In the data rows, 128 means zero.
Here are some points, one per row:
tensor([ 90.,  69., 114., 112., 170., 128., 144., 161., 208., 153.,  78., 109., 162., 127., 126., 133., 137., 133.,  92.,  92., 157., 128., 133., 100.])
tensor([128., 115.,  78., 163., 115., 139., 139., 157., 147.,  72., 116., 115., 163., 105., 142., 120., 128., 153.,  96., 201., 163., 128., 202., 156.])
tensor([153., 159., 120.,  64., 129.,  98., 144., 134., 119., 160., 151.,  73., 108., 163., 134.,  84., 125., 132., 105., 136., 124., 147., 203., 157.])
tensor([114., 106., 150., 145., 127.,  89., 125., 131., 141., 106., 153., 131., 186., 139.,  93.,  64., 207., 109., 130., 117., 105., 103.,  73., 209.])
tensor([132., 162., 200.,  91., 124., 106., 135., 159., 122., 145.,  77., 178., 126., 189., 128.,  88., 158., 187., 141., 154., 104., 104., 143.,  93.])
tensor([134.,  90., 188., 117., 137., 149.,  79.,  93., 101., 160., 128.,  95., 110., 134., 128., 155., 126.,  75., 157., 145., 125., 108., 216., 206.])
tensor([201., 122., 115.,  98., 134., 115.,  92.,  65., 165.,  89., 130., 147., 112.,  98., 132., 107.,  85., 191., 112., 170.,  91., 198.,  80., 137.])
tensor([ 68., 168., 156., 134., 110.,  87., 159., 128., 179., 105., 137., 107., 121., 123., 132., 122., 142., 125., 153., 138.,  95., 150., 148.,  99.])
tensor([127., 107., 107., 145., 169., 119., 156., 181., 117., 152.,  82., 151., 150., 141., 124., 130., 123., 133., 112., 146., 110.,  99., 167., 179.])
tensor([ 95., 193., 117., 113.,  80., 135., 107., 100., 166., 166., 173.,  96., 186., 148., 114., 175., 165., 153., 123., 117.,  91., 127., 143., 118.])
tensor([155., 126., 122., 208., 161.,  97., 149., 139., 105., 138., 169., 153., 133., 104., 166., 152., 217., 133., 102., 165., 181., 137., 107., 185.])
tensor([144., 153., 129., 108., 193., 116., 111., 172., 154., 123.,  97., 159., 124.,  59., 214., 150.,  92.,  97., 131., 131., 148., 102.,  93., 143.])
tensor([133., 167.,  95., 137., 113.,  92.,  86., 120., 165.,  66., 144.,  91., 123., 142., 141., 131., 104.,  93., 122., 106., 112., 145., 148., 154.])
tensor([157., 139., 113., 160., 119.,  93.,  98.,  89.,  97., 121., 135., 192., 224., 178., 167.,  92., 108.,  84., 148., 121.,  90., 103., 127.,  85.])
tensor([149., 118., 122., 111., 126., 156., 180., 102.,  78.,  97.,  78., 134., 100., 110.,  66., 156., 172.,  75.,  94., 212., 101.,  89., 117.,  90.])
tensor([146., 120., 115., 129.,  83.,  96., 107., 121.,  97., 104., 102., 142., 112., 135., 192.,  90., 120.,  89.,  92., 124., 168., 124., 134., 134.])
tensor([112., 135., 102., 165., 136., 117.,  89.,  89.,  96., 140.,  84., 142., 105., 148.,  69., 129., 137., 139., 140., 109., 115., 128.,  91., 179.])
tensor([134., 130., 112.,  84., 108., 159., 152., 122., 109., 196., 121., 176., 107., 122., 120.,  97., 108., 150., 221., 100., 101., 133., 149., 172.])
tensor([142., 102., 142., 109.,  85.,  97.,  85., 129., 151., 123., 105., 159., 169.,  86., 139., 148., 158.,  99., 164., 148., 116.,  85., 153.,  58.])
tensor([ 73., 158., 114., 110.,  92., 212., 158.,  89., 250., 155., 121., 185., 123., 122., 121., 114., 155.,  99., 118., 133., 153., 167., 111., 144.])
tensor([156.,  64., 180., 112., 160., 159., 112.,  76., 122., 184., 157.,  91., 183., 150., 158., 149., 127., 110., 113., 111., 124., 144., 118., 119.])
tensor([210., 128., 120.,  85., 132., 116., 132., 136., 179., 133., 127.,  74.,  99.,  85., 107., 134., 127., 150., 123., 135.,  77.,  68.,  87., 166.])
tensor([115., 120., 129., 128., 167., 111.,  80., 142., 111., 145., 119., 152., 120.,  81.,  71.,  54., 134., 161.,  96., 154., 137., 157., 147.,  98.])
tensor([161.,  87., 111., 141., 160., 112., 136., 161., 136., 168., 140.,  93.,  99., 166., 108., 105., 125., 109., 129., 145.,  99., 175., 109., 100.])
tensor([ 83., 122.,  97., 150., 136.,  82., 154., 136., 102., 127., 101., 114., 138., 163., 106., 152., 106., 174., 116., 100., 141., 121.,  94., 126.])
tensor([133., 130., 105., 134., 136.,  83., 152.,  98., 144., 146.,  80., 151., 152.,  87., 123., 214., 111., 177.,  82.,  78., 114., 107., 193., 147.])
tensor([ 65., 104., 120.,  80., 166.,  83., 132., 150., 154., 113., 160., 176., 122., 148., 118., 175.,  63.,  72., 132., 161., 125., 105.,  83., 162.])
tensor([118., 113., 157., 108., 121., 163., 116., 125.,  79.,  99., 117., 146., 146., 165., 102., 164., 107.,  86., 114., 108., 102., 242., 135., 165.])
tensor([105., 201., 113., 122., 119., 198., 163., 131., 125., 143., 120., 154.,  90., 125., 140., 148., 127., 121., 148., 112., 135., 120., 121., 120.])
tensor([142.,  90., 111., 162., 125., 127., 119.,  89., 154., 124., 130., 135.,  56., 156., 122., 108., 100.,  89., 178., 105., 180.,  86., 122., 114.])
tensor([109., 149., 122., 173.,  89., 139., 177., 110., 104., 179., 157., 100., 110., 143., 199., 114.,  81., 154., 124., 145., 128., 135., 146., 126.])
tensor([120., 100., 133., 148., 113.,  99., 113., 133., 127., 123., 177., 176.,  94.,  63.,  91., 100., 117., 107.,  97., 130., 138., 162., 189., 114.])
tensor([167., 132., 100., 177., 171., 132., 115., 136., 128., 162., 121., 172., 123.,  90., 134., 135., 163., 132., 116.,  56., 106., 172., 148.,  98.])
tensor([136., 131., 168., 160.,  96., 194., 106., 176., 128., 150., 136.,  95., 129., 158., 114., 108., 106., 111.,  76., 110., 120.,  85., 129., 118.])
tensor([ 92., 192., 130.,  82., 125., 137., 112., 123., 111., 145., 118., 122., 154., 156., 147., 114., 135., 168., 198., 186., 197., 165., 125., 133.])
tensor([129.,  73.,  74.,  73.,  98., 124., 133., 131., 105., 124., 136., 141., 121., 168., 158., 149., 139., 162.,  73., 124., 139.,  83., 117., 109.])
tensor([158., 116., 175., 120., 160., 154., 228.,  82., 104.,  60., 133., 110., 179., 114.,  95., 137., 111., 114., 174.,  92., 161., 121., 155., 119.])
tensor([145., 126., 198., 125., 128., 114., 183., 167., 106.,  81.,  76.,  86., 154., 108., 148., 119.,  90., 131., 134.,  95., 124., 190.,  96., 118.])
tensor([118., 147., 187., 147., 127., 146.,  80., 165., 106., 136., 143., 121., 115., 117.,  94., 174.,  68., 115., 117., 144., 103., 121., 118.,  92.])
tensor([ 75.,  97.,  97.,  81., 153.,  86., 100., 151., 111.,  85., 142.,  97.,  81., 114., 131., 136., 194., 133., 196.,  90., 131., 122., 159., 100.])
tensor([ 73.,  94.,  71.,  87.,  73., 137., 100., 174.,  83., 120., 105., 100., 132., 106., 156., 148., 128., 101., 105., 136.,  83., 163.,  97., 128.])
tensor([ 98., 100., 216., 157., 130., 145.,  84., 148., 121., 108., 131., 117.,  93., 164., 116., 176., 122., 200., 111., 118., 189., 131., 113., 127.])
tensor([141., 113., 155., 108., 153., 192.,  97.,  84.,  79.,  73., 190., 133., 121., 109., 162., 165., 168., 165., 124., 110., 120., 119., 111., 103.])
tensor([168., 122., 103., 144.,  99., 117., 110., 102., 121., 133.,  77.,  85.,  87., 126., 147., 131., 148., 120., 153., 113., 154., 124., 108., 110.])
tensor([154., 124., 116., 177.,  53., 114., 128., 131., 139., 109.,  95., 105., 110., 118.,  80., 134., 131., 108., 148., 110., 114., 140., 114.,  99.])
tensor([114., 131., 133.,  98., 112., 166., 176., 149., 119., 137., 126., 128.,  99., 149., 185.,  96., 188., 127., 117., 112., 124., 153., 105., 125.])
tensor([229., 139.,  82., 172., 159., 149., 127., 184., 187.,  79., 157., 188., 125., 233., 111., 174., 137., 142., 156., 152., 140., 147., 152., 127.])
tensor([ 84.,  55., 166., 174.,  94., 179., 111., 108., 148.,  85., 128., 129., 139., 107., 161.,  86.,  81., 189., 165., 137.,  87.,  84., 124., 158.])
tensor([116., 150., 190., 135., 137.,  96., 177.,  83., 170., 179., 148., 115.,  99., 142., 149., 133., 146., 122., 120., 182., 131., 146., 121.,  87.])
tensor([160., 130.,  86., 183., 139., 140., 124., 214., 125., 170., 162., 104., 190.,  77., 124., 164., 138., 127., 208., 171., 144., 137.,  95., 134.])
tensor([117., 127., 116.,  89.,  97., 127., 202., 155.,  98., 145., 241., 159., 113., 110., 106., 113., 100., 164., 125., 101., 124., 107., 122., 108.])
tensor([ 63., 144.,  57., 162., 243., 159., 128.,  74., 102., 113., 113.,  84., 130., 139., 120.,  90., 104., 124., 119., 152.,  87., 105., 128.,  85.])
tensor([131., 158., 136., 146., 127.,  74., 130., 120., 113., 113., 144., 123.,  90., 120., 111., 102., 122.,  90., 104.,  79., 117.,  97.,  87., 132.])
tensor([148., 122.,  98., 100.,  95., 105., 113.,  95., 119., 153., 122., 112., 174., 115.,  67., 105.,  90., 122., 107., 119., 242., 121.,  95., 106.])
tensor([148., 186., 157., 101., 151., 204.,  79., 151., 122.,  97., 135.,  98., 149., 115., 117.,  88., 127., 111.,  92.,  79., 167.,  92., 142., 141.])
tensor([ 99., 211., 150., 125., 112., 106., 145.,  99., 120., 158., 122., 153., 111., 110., 144., 135., 141., 135., 124., 153., 117., 118., 125., 157.])
These points spread out most along one direction. How far along it is each point below, from 0 to 99? 50 is the average, and the first point above lies past it. One standard deviation of the points above along it is 16.
tensor([133., 130., 105., 134., 136.,  83., 152.,  98., 144., 146.,  80., 151., 152.,  87., 123., 214., 111., 177.,  82.,  78., 114., 107., 193., 147.]) >> 62
tensor([145., 126., 198., 125., 128., 114., 183., 167., 106.,  81.,  76.,  86., 154., 108., 148., 119.,  90., 131., 134.,  95., 124., 190.,  96., 118.]) >> 51
tensor([ 84.,  55., 166., 174.,  94., 179., 111., 108., 148.,  85., 128., 129., 139., 107., 161.,  86.,  81., 189., 165., 137.,  87.,  84., 124., 158.]) >> 48
tensor([114., 131., 133.,  98., 112., 166., 176., 149., 119., 137., 126., 128.,  99., 149., 185.,  96., 188., 127., 117., 112., 124., 153., 105., 125.]) >> 25
tensor([128., 115.,  78., 163., 115., 139., 139., 157., 147.,  72., 116., 115., 163., 105., 142., 120., 128., 153.,  96., 201., 163., 128., 202., 156.]) >> 67
tensor([210., 128., 120.,  85., 132., 116., 132., 136., 179., 133., 127.,  74.,  99.,  85., 107., 134., 127., 150., 123., 135.,  77.,  68.,  87., 166.]) >> 63
tensor([ 68., 168., 156., 134., 110.,  87., 159., 128., 179., 105., 137., 107., 121., 123., 132., 122., 142., 125., 153., 138.,  95., 150., 148.,  99.]) >> 28
tensor([116., 150., 190., 135., 137.,  96., 177.,  83., 170., 179., 148., 115.,  99., 142., 149., 133., 146., 122., 120., 182., 131., 146., 121.,  87.]) >> 21
tensor([155., 126., 122., 208., 161.,  97., 149., 139., 105., 138., 169., 153., 133., 104., 166., 152., 217., 133., 102., 165., 181., 137., 107., 185.]) >> 68
tensor([120., 100., 133., 148., 113.,  99., 113., 133., 127., 123., 177., 176.,  94.,  63.,  91., 100., 117., 107.,  97., 130., 138., 162., 189., 114.]) >> 60
tensor([ 95., 193., 117., 113.,  80., 135., 107., 100., 166., 166., 173.,  96., 186., 148., 114., 175., 165., 153., 123., 117.,  91., 127., 143., 118.]) >> 23
tensor([142.,  90., 111., 162., 125., 127., 119.,  89., 154., 124., 130., 135.,  56., 156., 122., 108., 100.,  89., 178., 105., 180.,  86., 122., 114.]) >> 60
